Every row has a hidden score. In each pair, how much higher is the second row's than the first's? 6 means about the same, 12 much higher and 0 much lower.
4|81|1|-46|-64|105|49|-21
-32|-22|7|-5|7|16|-20|43: 0
46|52|-3|-14|23|-24|38|-12
3|1|-36|-45|20|-43|-14|-3: 0
-22|-70|1|30|12|-51|-16|27
-29|-35|51|27|-6|25|30|-7: 7
-13|-9|79|-11|28|-7|-16|-32
-4|-5|-20|-20|-23|15|-24|-25: 7
13|14|-7|8|-11|13|23|-21
12|50|26|-1|6|26|50|-6: 7
-17|-53|-12|-60|12|28|-58|27
-11|-3|-17|43|-17|-25|13|43: 9
-17|-2|41|-41|-4|47|-43|-10
18|-60|1|-2|6|-23|-59|14: 9
27|57|1|-7|-19|63|14|-53
51|1|-41|-33|41|-28|18|-11: 8
-50|33|12|10|30|51|1|-12
39|-56|-49|-32|40|-33|-26|60: 12
15|-11|-22|19|9|-56|29|59
21|5|48|-15|20|26|10|-30: 6
21|-30|-17|-8|18|9|-34|42
19|-19|-4|10|-25|12|-14|6: 7
-14|-2|13|-53|21|65|-28|14
22|-47|69|54|33|-40|-37|-14: 9
-14|-5|21|29|-6|-23|41|-48
29|-48|38|-2|12|-40|-54|-16: 6
-24|-30|-3|-36|-8|48|-38|17
83|12|-56|21|20|-13|2|-23: 12
14|21|-36|-50|14|-24|14|15
-32|-18|-18|47|-43|-16|-6|6: 1
-19|28|46|43|-48|50|5|-75
-45|-26|56|42|-21|-19|-16|-16: 3
1|74|-50|-38|-58|63|52|-13
-3|-28|34|29|-8|-18|11|-15: 4
-17|-15|-31|35|-29|-41|-5|13
51|-17|-22|-31|5|25|-37|-9: 11
-50|16|62|29|1|55|-25|20
-12|-6|6|4|16|21|-7|78: 10
-32|-3|27|-46|-3|58|-34|9
-3|-16|10|-28|18|-36|-8|-31: 10
24|25|-16|8|15|-31|50|0
23|-8|-10|-83|1|-26|-63|-78: 1
-36|46|-9|56|-45|3|39|-28
30|-28|8|-32|4|-24|-12|-18: 10
-48|18|-12|-29|-6|48|-48|32
31|-55|41|35|11|-41|-16|3: 12
-42|-5|46|55|-21|-1|15|-33
7|-13|-2|14|0|-12|23|-10: 11
-23|2|-62|-34|2|-26|-7|-6
-1|-53|-1|-34|0|-31|-41|-25: 7
7|-21|19|26|8|-9|-16|10
-36|-2|35|-17|-17|17|-38|-23: 1
0|-17|3|13|1|-7|15|10
-34|36|51|25|5|-14|4|-73: 2
37|-57|55|-15|11|-25|-58|-29
-24|31|-40|-6|15|48|41|34: 4
-13|49|-26|-5|-13|17|-8|36
9|47|-23|-1|-24|36|28|-16: 10
-2|18|5|22|-30|26|-17|3
11|49|-63|-33|-37|27|51|-6: 10
17|19|-47|-24|16|-22|4|49
39|-51|5|-16|13|-23|-30|52: 7
13|-56|27|-12|1|-22|8|-73
-9|10|8|0|-17|22|-22|26: 3
7|-26|-60|-15|0|-9|-18|51
-12|-32|-21|23|-2|-42|-16|40: 4
51|-35|12|19|8|-15|-74|-12
40|-28|-37|-11|12|-28|-31|22: 7
11|65|-3|-20|-11|38|38|-23
25|24|-4|27|1|12|30|-18: 7
-51|3|-7|-6|-10|68|10|12
-1|26|-10|-18|25|-9|57|-27: 12
20|-6|3|-41|1|52|20|-9
-31|2|9|14|-9|-3|37|-49: 2
-6|22|-76|-15|40|-5|10|22
23|-62|22|-51|20|-25|-61|5: 6
2|2|67|46|0|-23|12|-9
-30|-49|15|15|-4|4|15|16: 3
4|37|-2|-12|15|53|9|55
-23|24|17|29|-37|-18|32|-36: 4
-30|-25|42|16|4|10|-3|-31
-23|73|-35|-6|5|5|45|19: 9
27|56|-37|-5|-24|51|33|8
-12|-27|53|22|12|-33|6|-17: 1
19|59|-48|-17|-4|46|5|-4
25|-65|-21|-5|4|-22|-54|28: 4
-13|33|14|3|5|21|46|-6
-32|34|6|24|-52|-2|5|-76: 3
-17|-12|-42|-79|4|46|-18|14
-2|-35|6|68|-34|-24|35|7: 10
-48|-45|1|37|16|-60|-3|5
-42|7|-4|-11|6|44|-13|41: 6
6|-31|35|0|-12|37|-24|-18
38|62|-28|2|2|2|11|1: 10
-20|-6|50|29|-3|-5|15|14
-58|17|85|17|-25|-40|9|-75: 2
24|-1|5|39|-14|-19|16|15
-9|18|7|-19|-2|-13|4|-43: 2
-16|29|29|43|-11|28|17|20
-37|-7|36|8|-22|-23|6|-55: 4
-22|-40|16|-41|33|21|-26|54
-24|3|-49|-47|42|-29|-20|30: 6
16|-23|-72|-49|38|-31|3|66
33|18|-9|-47|7|43|-15|-11: 7
33|-12|-7|-27|-4|-2|-21|-44
-43|25|18|51|-6|-28|-7|-5: 0
-41|-23|-28|44|-24|-64|-4|3
29|64|-54|-21|20|-2|4|30: 12
1|-14|-9|25|-34|15|0|8
8|18|-32|-41|20|-20|35|7: 8
5|38|23|59|-14|-23|16|-4
16|-13|-33|7|5|-17|5|9: 7
11|39|34|-36|44|2|-8|-32
39|-13|19|33|-15|13|-4|28: 9
-15|45|31|43|-34|-35|-17|-36
4|48|-15|-18|20|-46|4|-33: 9
51|33|-56|1|5|-6|2|36
31|48|11|17|-1|-13|32|18: 5
80|-46|23|49|15|-44|-47|6
24|39|-37|-22|20|-14|39|-10: 4
-5|-13|23|23|19|-43|-48|5
-15|-65|12|-20|-1|-47|-23|24: 6
11|-25|-6|-9|-19|-1|-24|32
-12|18|-8|61|-30|-21|40|-1: 6
40|-10|-32|-4|52|30|3|29
32|38|-5|-33|23|-6|58|-10: 7
-18|-33|16|19|-6|33|-7|33
-18|5|-15|55|-47|-36|17|-42: 7
-2|-27|24|-19|-19|-23|-11|14
-7|20|39|8|17|30|-21|40: 5
-12|16|25|46|-7|2|60|-38
26|20|0|-6|57|-9|-2|-10: 7
